In the rows, zero is written as 128.
One turn moves each row of this set onto another row. After a few examples, where does it send each row asked below?
Kepal: [174 143 151 127 134 120 118  98 114 138 129 129 145 126 122 105 130  97
  98 121 106]
devor: [136 115 125 112 110 122 113  97 143  96 105 141 111 113 145 122 151 113
 145 138 118]
sisok: [159 115 111 126 103 129 120  89 141  91 117 145 115 121 110 130 168 108
 107 141 128]
Gaz: [116 121 112 118 125 142 113  81 128 116 159 123 137 130 108 127 168  93
  99 128 135]
laruv: [148  96 117 130 125 144 101 102 128 112 130 122 139 136 107 122 105 106
 112 138 100]
Beva: [103 112 113 120 118 145 107  74 129 113 145 136 137 124 126 125 165  96
 123 132 126]
tik: [152 126 123  92 138 105 123 107 138 122 121 113 114 149 118 133 166  87
 109 139  94]
Pepu: [148  98 109 135 136 128  98 108 126 129 133 125 138 126 132 129 106 103
 121 143 116]
Lig: [142 141 147 123 126 108 155 135 125 135 141 125 129 120 119 112 151 103
 104 127 103]
duzu: [134 121 128 105 135 114 128 136 131 115 144 113 113 134 137 118 179  97
 111 122 119]
Zozaf: [138 130 155 126 115 145 127  99 142 120 105 148 134 139 147 125 176 113
 105 121  96]
Banul: [143 120 122 114 125 136 141 128 129 119 145 135 127 129 135 121 194  94
 104 124 127]
vur: [124 121 131 115 139 101 125 109 140 115  90 124 136 143 130 129 140 113
  87 129 146]
bonu: [148 125 115 135 145 141 112 112 120 142 136 137 138 120 143 126 107 108
 118 141 129]
Tibem: [156 117 110 105 144 117 137  99 127 121 120 114 119 122 144 124 178  76
 101 135 116]
Lif: [117 117 126 133 135  97 130 101 129 112  83 134 133 146 121 120 140 104
  86 138 119]
Lupi: [135 122 121 125 112 148 134 114 129 107 130 158 123 137 129 122 196 100
 113 132 113]
fot: [123 118 124  98 127 130 156 107 135 125  91 148 161 135 117 122 146  95
 109 137 126]
Poka: [128 123 129  92 134 121 140 111 145 124  96 133 153 135 128 131 144 106
 102 128 151]
buger: [149 122 129 127 130 143 140  93 128 119 109 135 131 115 163 118 184  94
  99 123 116]
zep: [120 139 122 112 136 113 135 104 129 120 148 136 126 127  92 120 110  96
  97 123 125]
gatag: [129 109 108 120 125 125 134  90 130 102 144 132 135 111  97 119 122  90
  88 121 136]
Bugo: [187 129 141 123 122 130 109  86 123 124 128 132 146 130 107 114 138  99
  92 123 115]
Kab: [125 132 148 109 125 109 134 124 133 123 122 128 119 112 149 110 141 109
 143 129 102]
buto: [122 124 132 111 129 113 113 126 130 102 129 123  98 147 135 116 171 104
 124 128 100]
rosuf: [124 125 128 122 115 134 117 113 130  97 119 151 105 147 130 118 182 107
 125 135  94]
fonav: [ 88 122 128 124 124 135 108  84 125 123 143 137 133 129 138 119 154 101
 134 131 109]
letiv: [148 140 125 131 140 163 123 108 116 134 134 143 139 126 124 118 106 113
 107 131 123]
pupim: [183 115 130 115 116 129  96  76 130 116 117 137 144 126 119 120 137  96
 116 132 115]
gub: [120  94 113 134 113 130 120  85 138 105 132 148 144 105 124 124 127  99
 107 124 136]
maz: [134 137 161 139 121 149 119 122 140 134 108 149 131 134 141 130 134 121
 110 123 109]
Rop: [106 115 130 134 114 120 116  96 142 122 129 163 140 115 136 129 117 112
 126 127 125]
nebom: [159 114 110  99 137 128 125 112 134 119 122 114 118 139  91 133 134  77
 105 145 109]
miv: [149 123 127 128 129 165 118 101 122 115 131 134 141 135 102 116 106 110
 102 130 106]
Tezim: [ 91 138 137 128 135 122 113  99 120 133 156 124 129 138 125 118 150 102
 117 127 106]
nulil: [154  93  99 125 138 136 129 101 123 113 110 119 121 107 135 124 144  72
 108 142 124]
gir: [169 118 134 114 124 120  99  81 124 126 112 139 141 118 141 113 129  94
 138 135 105]
Gab: [163 136 147 122 136 114 112  95 113 139 120 134 141 119 144 105 124  95
 125 128 100]
derit: [116 114 122 122 128 116 149 100 125 118  84 150 147 143 113 115 143  93
 100 144 106]
vituf: [162 129 125 133 113 121 145 114 129 116 140 136 127 124  94 124 167 103
  81 133 119]
Vozo: [107 142 135 121 129 111 123 109 135 132 139 156 130 128 116 127 107 109
 119 128 117]
tuf: [139 108 132 150 129 148 125 107 127 123 102 140 131 105 165 121 142  99
 109 129 124]
kilat: [145 140 148 108 126 137 120 126 145 133 120 133 124 154  97 138 128 107
 107 134  99]
Pobuz: [140 135 151 106 120 122 116 108 147 123 113 135 122 161 120 134 166 109
 112 130  81]
tovi: [106 137 127 123 135 127 115  97 123 129 165 118 131 139 106 123 159  98
  95 124 123]

buger goes to tik
maz goes to nulil
Now find these:
pupim goes to Kepal
Tezim goes to Beva
duzu goes to rosuf
zep goes to Rop
Lig goes to devor
vur goes to derit
bonu goes to laruv

